Each named turn below is shown by a few rows before and after it. Which turns, in which order, take the first row of each later pair to the second? The first pair is answered.
turn Laf:
-9,10,22,9,-6,9,-12,-24,3,-17,43,-18,-17,0,-4,-8,19,-4,16,-18,7,-16,10,-18,23,-25,-1,-14,-1,-5 => -7,-1,-9,23,5,0,22,-28,3,-49,14,-3,3,-6,-4,-6,4,-6,-4,-28,9,-3,-3,-24,26,-20,-7,-12,0,13
12,14,-5,-22,9,9,-5,24,-1,37,-28,30,11,-18,7,-10,-10,9,-4,27,0,-15,-11,28,-8,5,-4,0,6,-8 => 15,11,-14,-19,11,1,2,24,-1,33,-33,34,19,-15,8,-8,-12,6,-7,27,1,-7,-10,26,-3,9,-2,4,3,-6
8,-22,-23,19,6,12,12,-7,-7,-1,-15,25,30,2,-1,-14,3,1,-5,4,-8,-4,-7,-3,12,14,0,6,-9,12 => 6,-13,5,6,-5,16,-22,-2,-5,32,16,9,13,10,-1,-16,20,0,15,14,-9,-12,7,2,11,12,8,6,-13,-7
turn dofor:
-11,13,7,15,-3,-15,-11,24,10,-8,21,-19,-3,14,19,-3,-13,-18,4,20,-2,14,20,-23,-6,-8,13,-9,-2,1 => -19,14,14,18,-3,0,-6,15,8,-16,28,-19,-12,6,19,-9,-9,-12,4,10,2,1,15,-22,-5,-23,3,-17,7,5
-2,2,8,13,-3,-13,-11,-22,8,-6,28,-18,-3,16,-5,-4,17,-6,9,-9,6,3,1,-17,28,-7,-2,-1,-13,-8 => -5,-1,2,14,0,-8,2,-27,5,-13,25,-13,-2,12,-4,-7,19,-2,4,-15,9,-2,-3,-16,31,-12,-9,-1,-11,-3
-8,-10,-3,-9,4,10,17,-5,-7,-2,1,11,-2,-7,11,-9,11,13,-8,-7,8,-13,-5,4,1,-8,-15,-1,7,3 => 0,-15,-14,-10,5,-4,19,4,-6,3,-11,16,10,0,12,-4,6,9,-11,0,8,0,-1,5,2,6,-9,9,-1,1
5,-9,-16,-1,3,3,17,-4,2,1,-11,21,1,-6,4,3,-10,7,-12,4,4,7,-10,7,3,15,-2,6,7,7 => 10,-4,-8,-2,-1,-7,1,4,6,12,-9,15,2,2,3,8,-13,0,-6,12,0,16,-3,7,-1,24,8,9,2,0
turn nute:
3,-17,-25,-10,8,5,41,0,-13,-5,-21,26,10,-14,11,-2,0,10,-12,-3,6,-10,-11,16,1,1,-16,6,2,9 => 5,-17,-28,-9,8,1,42,1,-11,-6,-22,26,12,-12,11,-1,-3,8,-12,-2,6,-6,-9,14,2,4,-13,7,0,9
-2,-25,-25,-9,-1,1,22,-19,-1,-1,11,7,13,11,16,-2,23,7,9,4,26,7,10,0,12,-4,-5,12,-13,4 => -5,-25,-21,-13,-1,10,21,-20,-2,1,14,7,8,7,17,-5,25,12,11,3,27,-1,8,4,10,-9,-9,9,-9,3
-1,0,-1,-2,12,-10,25,15,3,-10,-14,-2,-11,-19,1,-18,-3,-8,-18,-22,-15,16,-7,10,-9,9,-8,3,-8,3 => -1,0,-2,0,11,-11,27,12,3,-13,-12,-3,-11,-18,1,-19,-1,-9,-18,-24,-14,17,-7,8,-7,7,-8,2,-8,4
turn Soz:
-21,40,10,12,18,8,-4,-17,-24,-21,-14,12,-14,-3,-19,17,-14,-17,4,-28,-14,-11,-1,1,-1,10,-4,-19,10,-3 => -23,31,5,3,18,15,9,-25,-32,-17,-2,17,-16,-5,-12,10,5,-9,4,-34,-5,-22,1,7,12,0,-14,-13,7,-4
-18,-12,21,9,17,9,-16,15,34,-13,38,-16,-3,-21,13,6,5,-2,13,9,-8,17,-9,-13,24,-9,-21,-20,-6,3 => -15,-22,10,6,18,6,-2,10,31,-14,39,-9,3,-19,17,3,14,0,9,6,-2,19,-7,-12,37,-10,-25,-11,-13,3
9,-1,0,-2,-3,-18,-4,3,-1,-5,16,-5,5,5,-4,2,8,-6,-1,1,0,-4,4,-6,14,4,9,16,-2,-8 => 8,3,6,0,-4,-17,-12,5,2,-6,13,-8,3,5,-8,4,1,-7,1,4,-4,-2,3,-7,7,6,11,12,1,-8
-9,21,10,11,-8,-10,-54,11,20,10,-22,-25,1,9,-15,3,-38,-10,4,6,-12,37,-5,-12,-22,18,19,-6,-9,-4 => -27,18,31,-14,-13,33,-50,-7,4,30,19,-24,-30,-7,-6,-18,1,15,15,-5,3,-10,-5,6,-10,-18,-8,-11,2,-11
Then:
(two turns a pair)
-2,5,-10,-2,3,5,10,13,0,-19,-23,-3,17,4,16,-5,-14,-1,-16,19,4,7,-13,-3,-14,4,1,-4,-2,0 => -3,15,9,-7,-2,5,-15,18,2,-2,-9,-13,7,9,14,-5,-11,-4,-4,27,-1,5,-5,-2,-21,6,8,-7,-2,-11 | dofor then Laf
-6,-11,-9,-5,-1,22,20,-8,-8,-15,12,-4,-3,-16,3,-11,10,7,-2,-13,6,-20,-23,7,6,-7,-18,2,18,10 => 13,-20,-28,-13,-2,-9,20,10,-8,5,-1,3,19,3,7,0,10,-4,-4,5,7,7,-8,10,12,20,0,24,-4,3 | nute then Laf
7,-14,-43,-29,-8,19,11,-10,5,9,19,3,20,22,12,-32,12,4,12,-38,-26,7,-7,-7,39,-13,-3,37,-8,-8 => -6,2,-14,-38,-12,48,-12,-8,6,19,24,-5,-3,9,7,-37,7,15,20,-37,-34,-16,-14,2,15,-24,-9,19,13,-11 | dofor then Laf
5,-1,10,-2,3,9,4,-2,2,10,18,-18,-3,-13,7,16,2,-10,5,-3,-2,-4,0,-6,7,-1,15,-24,-1,-3 => 6,0,11,-9,3,10,2,6,1,19,11,-15,-3,-15,7,18,-2,-7,5,3,-4,-4,1,-1,-1,5,15,-23,0,-6 | nute then nute
6,-12,-18,7,1,-14,21,-9,1,-6,12,12,1,-4,18,-4,23,3,2,-23,23,15,27,8,29,-10,3,16,-21,6 => 3,4,-4,32,2,-22,1,-12,15,-30,8,-5,-1,-2,5,3,-1,-14,6,-27,11,28,21,-11,16,-9,17,-1,-11,10 | Soz then nute
23,9,-4,3,5,-9,-6,6,11,-2,-1,-4,-4,13,-3,-3,-11,-13,10,1,-12,21,9,-13,-17,3,13,-7,-3,0 => 17,13,10,-9,1,8,-15,6,6,12,8,-6,-18,7,-2,-8,-4,-3,15,2,-12,3,8,-3,-24,-5,5,-12,4,-5 | Soz then nute
2,-5,-30,-20,-8,-4,16,3,-3,8,6,17,12,-6,9,-8,-4,15,-14,8,10,-2,-2,11,-6,12,-7,16,6,-6 => 2,10,-5,-19,-13,-5,-17,13,5,20,10,3,2,-2,2,-2,-15,8,-3,17,0,1,1,9,-23,18,5,7,12,-14 | Soz then Laf
0,4,9,21,-8,2,9,-2,5,-15,0,-2,8,-11,-12,3,4,-6,26,-21,10,-13,10,-2,-13,-7,1,-9,12,-11 => 4,5,13,18,-11,-4,2,1,6,-5,7,-6,10,-5,-12,5,9,-10,30,-16,10,-9,15,-3,-9,-4,7,-5,6,-16 | Laf then Laf
9,17,8,-28,-15,3,-18,1,-15,10,12,-11,-32,-17,-9,-11,-16,-11,-11,9,-3,5,9,28,0,3,-13,-3,20,-15 => 19,10,-17,-17,-8,-17,0,4,-12,-8,-16,-1,-10,-13,-10,-2,-33,-18,-25,9,-6,25,5,21,1,19,-8,3,15,-6 | Laf then dofor
0,4,-6,6,15,-13,6,2,-14,-7,11,4,-10,-10,15,-5,0,6,11,-12,2,-4,2,2,21,13,-36,6,-4,-19 => 4,3,-9,1,14,-15,6,8,-16,-1,4,7,-7,-8,16,-2,-4,6,10,-8,1,-1,3,5,18,20,-34,10,-6,-20 | nute then dofor
-14,6,-7,19,0,1,14,1,9,-25,-20,-3,16,4,1,-6,-20,-1,-11,-10,-5,14,-19,-8,-12,8,-12,-6,2,15 => -20,13,10,10,-3,18,-1,6,8,-12,-15,-8,1,-2,0,-9,-21,6,-5,-6,-9,0,-20,0,-27,3,-15,-14,12,11 | Soz then nute
2,-3,-12,-7,-11,-5,-8,-9,0,16,16,-2,2,8,-3,-3,21,-6,10,-2,7,10,10,-2,9,-3,8,15,-15,-4 => 5,-2,-14,-1,-10,-12,-9,-6,3,10,8,-3,8,11,-6,0,11,-11,8,0,4,19,9,-6,6,3,13,15,-16,-2 | nute then Soz
-16,-7,-5,-5,11,-1,13,-16,-1,-3,12,6,8,0,3,-9,2,0,-2,-24,5,-3,-3,12,5,-15,-7,-15,-18,-17 => -14,-5,-3,-17,10,6,8,-5,-4,12,1,11,5,-3,3,-8,-3,7,-2,-15,1,-8,-4,24,-8,-8,-8,-14,-14,-20 | nute then nute
1,7,8,-10,3,22,2,-4,-2,7,-7,0,-28,-15,5,0,0,13,-9,4,-3,-20,1,13,-25,9,-9,-9,17,9 => 15,-8,-24,-3,7,-5,25,-2,-2,-5,-24,11,-2,-4,9,6,-2,4,-21,5,1,4,5,6,-8,25,-1,9,0,14 | Soz then Soz
-14,-6,19,8,10,-1,-3,17,-2,9,-15,-10,-13,-4,-10,8,-2,-20,9,2,-17,-1,-20,-12,-2,5,9,-22,-8,-4 => -13,-10,10,14,13,-5,7,12,-1,-3,-18,-8,-8,-3,-9,8,-3,-23,5,-3,-16,4,-22,-16,4,4,8,-20,-10,1 | Laf then nute
-6,5,8,-1,2,18,-3,2,-1,-4,-9,-1,-15,-7,0,-4,-9,11,8,-6,-3,-10,-13,8,-13,-14,-7,-12,17,4 => 5,-5,-14,-3,6,2,12,10,-4,-4,-29,11,4,-1,4,1,-15,8,-2,-2,-2,6,-11,9,-9,2,-3,1,7,8 | dofor then dofor
4,-1,10,-4,-3,3,-7,7,4,17,-6,0,-6,0,0,1,-5,5,9,9,-1,-2,9,-1,-8,6,-1,-4,4,-2 => 2,-8,5,-9,-2,7,4,1,0,17,0,5,-7,-3,4,-4,6,9,7,4,5,-9,10,2,1,-1,-8,0,2,-1 | Soz then dofor
-3,11,-26,-3,-8,12,5,12,-11,-7,-24,10,-4,-6,-3,8,-18,12,-10,-5,1,16,-25,-15,8,18,-8,-2,0,26 => -5,21,6,-13,-20,12,-32,11,-7,22,17,-11,-21,6,-5,5,5,7,14,3,1,8,-8,-16,15,12,3,-1,-7,6 | Laf then dofor
1,5,-15,-2,4,5,12,6,8,6,-21,-7,15,-17,7,-1,-24,-4,-31,0,14,11,-6,-7,1,-4,22,0,5,3 => -9,7,1,-11,1,25,6,1,4,16,-5,-9,-2,-26,9,-9,-12,6,-25,-3,18,-10,-6,1,-1,-20,11,-7,13,-1 | Soz then Soz
-6,-9,7,-16,-1,2,26,21,-17,-12,-15,23,-1,-8,7,-1,1,3,-40,-1,26,5,-14,28,-12,6,-11,-6,10,15 => 0,0,16,-11,-4,-15,2,33,-9,-3,-22,14,4,3,1,9,-13,-10,-34,11,16,22,-8,24,-23,23,7,-6,7,8 | Soz then dofor
7,-19,-14,28,13,-7,7,-24,-3,-27,9,-14,22,-17,0,2,2,-15,-4,-26,4,4,-5,-9,29,4,-2,-3,-17,-1 => -6,-13,6,5,10,30,1,-20,-14,-5,13,-11,-1,-34,3,-7,9,7,0,-25,4,-29,-13,13,11,-10,-21,-14,2,-4 | nute then nute
15,-22,-13,8,-6,-13,-13,-3,1,-33,-1,-1,9,3,-9,1,-25,15,-2,-4,10,-1,3,-12,-12,-1,10,1,-5,35 => 8,-10,10,2,-10,1,-35,-1,2,-18,14,-13,-8,-1,-11,-3,-21,18,10,-2,7,-14,5,-8,-22,-8,9,-7,4,28 | dofor then Soz
-8,5,9,-12,-8,15,-17,4,1,34,-13,10,-2,-15,5,-13,-11,18,0,12,2,-12,-11,28,-22,-5,-10,-8,14,-5 => 5,-2,1,-13,-12,-11,-23,9,4,46,-5,7,10,2,8,-8,-2,6,4,21,4,7,5,23,-8,9,6,8,-6,-14 | Laf then Laf
-5,-1,-25,20,-4,-12,22,-22,-1,-29,12,-3,9,11,-2,1,19,-11,4,-17,19,13,0,-14,18,-9,9,6,-12,3 => -19,5,-4,-3,-6,28,15,-18,-12,-5,16,1,-17,-8,1,-10,26,13,8,-16,20,-23,-7,9,-1,-23,-12,-5,8,0 | nute then nute
11,-17,-37,-9,16,7,23,19,-17,16,-45,39,20,-9,15,6,-6,27,-19,5,6,-4,-9,14,-6,22,-2,11,-1,0 => 23,-12,-18,-11,4,-22,-15,23,-8,43,-9,17,19,16,14,13,13,8,3,19,5,14,17,4,11,31,24,23,-25,-22 | Laf then nute
-9,19,-13,6,-19,-6,5,-5,28,-28,-15,-5,14,-15,-12,15,-3,0,4,-4,10,24,12,21,-2,4,22,-6,-14,-14 => -12,21,-10,8,-19,0,5,-6,28,-32,-17,-6,11,-17,-13,15,-6,3,4,-6,9,21,8,21,-7,1,20,-11,-9,-11 | Soz then Laf
10,-24,-54,15,9,-33,20,4,15,-32,-23,8,39,13,0,4,-31,-17,-4,19,-5,29,-2,-23,12,7,2,6,-19,-8 => -22,-2,17,-12,-6,32,-23,-14,6,3,46,-17,-26,-8,1,-20,8,9,30,10,0,-39,-2,-5,4,-45,-21,-21,8,-26 | Laf then dofor
33,-14,-21,2,2,-5,10,5,-9,-23,-47,0,25,1,1,23,-9,-2,-13,4,-11,17,-15,-2,-9,9,16,13,9,2 => 17,6,15,0,-2,26,-16,3,-7,-21,-34,-15,-3,-13,-6,17,-15,7,-2,1,-19,-7,-24,1,-33,-7,10,-10,33,0 | Soz then dofor
-4,4,-8,6,-9,-2,-22,11,11,11,-10,-3,-7,14,-5,3,0,-5,-5,10,-15,17,5,8,0,21,15,-1,-6,-7 => -13,1,-19,11,-2,18,4,1,5,-13,-24,6,-11,-4,-3,-4,-6,7,-17,-3,-12,3,-11,11,-5,8,-3,-11,8,6 | Soz then Laf
28,1,-4,3,-4,-15,-4,11,1,-6,-10,-15,10,13,-14,4,2,-6,-7,5,0,13,6,-7,-1,-9,11,9,-11,-4 => 15,11,14,2,-6,9,-11,3,-1,-10,1,-21,-10,1,-17,-3,4,3,-3,-3,-1,-9,-2,-4,-10,-28,0,-7,6,-3 | Soz then dofor
-6,5,-2,8,-1,15,-1,-2,-4,1,-4,-5,-7,-13,-1,-1,-10,-1,0,1,-6,-4,-9,6,-12,-2,-8,-10,7,16 => 4,4,-4,10,-5,-8,-13,2,2,10,3,-11,1,3,-2,5,-6,-13,6,10,-7,14,3,-1,-3,10,8,-1,-7,8 | Laf then dofor
3,-9,-29,25,49,-8,33,-16,-2,-5,-5,35,8,-22,0,10,21,11,-4,-17,-14,-8,22,11,10,-7,-28,-19,-7,-25 => -1,18,4,35,46,-3,-9,-3,12,-5,-15,15,-5,-24,-16,19,-11,3,6,-7,-34,-4,15,6,-28,0,-13,-42,12,-27 | Soz then Soz
-7,0,1,15,7,22,-5,-7,-10,-11,5,9,-2,-10,-5,-3,-16,4,-3,-12,-18,-18,-16,-4,-9,-8,-16,-23,27,17 => 15,-13,-23,12,6,-18,-5,9,-8,6,-7,16,26,14,-1,9,-15,-11,-5,6,-17,17,2,-7,5,24,6,4,-2,8 | nute then Laf
-8,2,28,-1,-9,2,-10,23,-1,4,-16,-3,7,-5,22,-29,-20,16,12,17,-24,-21,-4,-3,14,-25,-6,-9,-12,3 => -2,-2,14,3,-6,-8,-1,27,-1,-2,-33,4,19,-3,22,-23,-29,14,4,18,-25,-9,-5,-4,14,-14,-4,-5,-15,6 | nute then Laf
-12,-12,23,-22,-16,12,19,-1,14,31,31,12,15,5,-16,11,46,1,-1,20,0,6,14,-1,-4,11,-15,8,8,10 => -5,-17,9,-8,-14,-6,29,-5,18,14,25,13,30,12,-17,16,41,-10,-7,16,1,24,15,-14,6,16,-7,14,-2,15 | Soz then nute
-10,1,-3,1,8,10,12,-3,0,12,-5,10,1,-16,-4,3,-4,20,0,5,5,-11,1,1,10,-6,-14,-2,-9,-8 => -2,3,-5,6,8,-8,3,5,5,16,-12,8,11,-5,-7,10,-13,9,2,13,0,6,6,-3,8,8,-1,3,-17,-11 | Soz then dofor
5,4,-1,-9,-5,0,-25,18,4,30,-8,8,5,14,0,8,-20,-6,18,17,-6,-2,-2,12,-32,21,-2,9,-6,-2 => 3,9,6,-5,-7,0,-32,15,7,26,-4,2,3,14,-2,9,-22,-8,21,16,-8,-2,-2,8,-33,17,0,3,-3,-2 | dofor then nute
